Input:
[[118 114 122 120 128 126 118 139 126 127 119 122 131 121]
 [135 139 133 136 130 130 136 122 130 132 139 134 127 134]
 [123 107 129 120 130 124 113 141 124 125 119 120 131 128]
 [118 158 110 131 117 126 146 115 129 133 135 137 124 110]
 [121 133 118 124 119 123 130 123 127 127 124 127 124 118]
 [133 113 141 129 140 131 119 144 128 129 129 124 134 140]]
Output: 124

Input:
[[138 138 151 129 130 133 116 122 120]
 [126 125 149 119 124 132 120 117 135]
 [141 143 142 136 133 133 118 128 114]
 [128 138 143 131 123 143 118 121 131]
 [139 138 121 135 156 113 151 148 122]
 [135 135 144 128 129 131 117 122 120]
 [140 139 145 132 133 130 119 126 115]]
Output: 119

Input:
[[134 131 132 127 130 130 133 133 136 139 132 130 135 128 130]
 [130 132 128 130 135 130 141 128 132 135 130 130 132 128 135]
 [128 136 128 129 134 132 134 128 144 137 131 128 128 128 133]
 [132 132 130 128 145 130 132 128 135 152 128 130 128 128 135]
 [130 130 130 129 139 135 134 128 133 146 131 133 132 130 135]
 [130 131 128 127 137 130 133 128 132 137 130 130 132 128 141]]
Output: 132

Input:
[[128 129 123 134 127 134 123 153 143 118 133 129 136 126 129]
 [128 129 123 134 127 134 123 151 143 117 133 129 136 126 129]
 [129 129 123 133 127 134 123 153 142 119 133 130 135 126 129]
 [128 128 122 134 127 135 123 154 143 118 132 129 137 127 129]
 [129 129 123 134 127 135 123 156 143 117 133 128 137 127 129]
 [128 128 123 134 127 135 123 155 144 116 132 128 137 127 129]
 [128 130 123 133 127 133 123 151 142 119 133 130 135 126 129]]
Output: 135

Input:
[[129 133 135 125 115 127 103 128 130 127 129 130]
 [129 134 128 132 116 127 133 128 129 121 132 126]
 [125 123 129 130 135 132 121 126 128 129 127 126]
 [132 132 135 126 151 130 111 128 128 126 130 128]
 [125 126 119 128 137 112 141 130 127 127 133 129]
 [128 129 130 127 115 121 155 129 126 128 124 127]]
Output: 128
---
143	157	119	134	114	155	137 -> 137
157	119	127	124	111	110	126 -> 126
132	127	130	155	111 -> 111
133	115	117	114	104 -> 104
129	107	126	140	136	125 -> 125
100	118	142	143 -> 143
148	150	148	143	136 -> 136
104	157	112	146	128	107	135 -> 135
---
[127 157 123 151 115 158 140] → 158, 157

[112 157 111 112 137] → 157, 137

[109 114 136 126 104 113 139] → 139, 136

[134 105 151 108 127 113] → 151, 134

[116 120 104 105 107] → 120, 116

[[112 116 107 150 113 112 111]
 [118 107 109 135 120 101 106]
 [121 120 102 148 115 107 120]] → 150, 148

[101 103 118 146 147] → 147, 146
---
115	117	122	106	151	113	119
122	120	116	125	153	114	132
137	109	138	143	136	126	117
-> 151

135	118	133	125	107
111	123	115	142	104
-> 133

118	127	126	125	146	103 -> 125

123	100	143	150	99 -> 143

149	117	153	131	142	137	118 -> 142

102	126	117	125	111	136	132 -> 111

104	128	136	101 -> 128

123	155	103	147	127	140 -> 147
---
[[110 106 124 131 117 119 126 125]
 [147 144 128 131 152 155 118 151]
 [108 115 132 133 118 123 134 132]
 [109 111 116 141 123 117 114 132]
 [108 103 125 133 115 119 125 126]
 [108 105 125 131 116 118 128 124]
 [139 144 137 128 126 128 133 123]] gives 123

[[141 130 132 128 118 141 129 118]
 [122 117 126 124 139 129 110 131]
 [133 141 125 146 129 137 143 116]
 [141 127 149 118 123 143 134 121]
 [147 128 132 130 120 143 131 117]
 [144 137 129 129 119 141 132 121]
 [119 120 123 137 137 116 129 145]] gives 145

[[119 134 114 147 126 124 151]
 [107 152 132 101 103 153 125]
 [109 133 129 135 151 133 105]
 [148 135 136 113 101 153 113]
 [137 144 104 112 138 115 155]
 [117 137 120 107 117 140 133]
 [147 145 130 148 135 122 103]
 [147 115 145 134 149 114 111]
 [139 132 132 153 126 152 145]
 [155 107 150 114 143 100 112]
 [110 127 137 102 131 137 152]
 [124 152 118 101 143 106 117]] gives 117

[[129 122 116 151 136 123 124 133 128 142 120 131 123]
 [120 125 130 146 148 123 123 128 114 137 121 127 137]
 [132 122 123 118 142 126 121 114 125 106 131 117 130]
 [134 123 117 141 119 124 136 148 133 155 125 143 119]
 [137 139 129 117 111 138 132 124 146 114 132 124 127]
 [114 125 139 119 138 123 118 115 113 117 129 120 130]
 [138 119 116 116 142 126 122 116 129 104 131 118 128]] gives 128

[[128 125 127 128 128 127 127]
 [137 129 134 132 127 121 132]
 [110 128 127 123 116 113 127]
 [125 147 121 129 103 113 138]
 [141 107 110 129 117 121 128]
 [128 141 123 127 113 130 134]] gives 134

[[124 131 129 120 126 125 113 124 124 116 123 123 121 125]
 [112 130 126 141 144 136 134 137 125 135 141 144 140 124]
 [130 130 132 120 127 131 123 124 129 117 123 130 117 127]
 [142 132 128 138 133 132 138 137 137 136 133 129 138 140]
 [149 129 128 138 128 130 143 136 140 141 131 125 139 142]
 [123 125 122 136 133 131 137 133 129 135 139 131 131 130]] gives 130
---
[114 136 116 157 119] | 157
[111 112 150 105] | 105
[138 119 140 139 149 117 149] | 139
[142 110 139 148 153 106] | 148
[154 132 128 128 139] | 128
[127 112 133 131 154] | 131
---
[[145 149 118 144 136 144 116]
 [110 116 113 133 141 113 147]
 [142 134 149 116 110 139 112]] | 149

[[107 133 136 121 137 128]
 [107 135 138 153 130 155]
 [100 137 143 142 135 152]] | 143

[[123 118 124 138 148 145 102]
 [129 126 138 130 132 129 126]
 [119 117 121 125 124 135 131]] | 121

[[122 128 142 116 150 130 135]
 [145 136 111 118 123 105 100]
 [117 130 147 116 146 117 116]] | 147

[[117 100 137 146 152]
 [138 139 111 152 122]
 [138 142 119 151 107]] | 119

[[158 133 128 127 120 128]
 [134 152 128 128 133 128]
 [133 127 128 128 132 128]] | 128

[[135 109 127 108]
 [131 152 133 127]
 [126 106 125 107]] | 125

[[112 150 124 128]
 [126 139 123 111]
 [115 144 129 122]] | 129
---
[115 130 101 128 119 142] >> 115, 142

[138 135 150 128 135] >> 138, 135

[106 130 130 136 125 136] >> 106, 136

[[134 140 149 130 120]
 [134 127 138 138 141]
 [135 134 145 135 132]] >> 134, 132

[115 150 103 103 138] >> 115, 138

[142 136 148 129 157] >> 142, 157
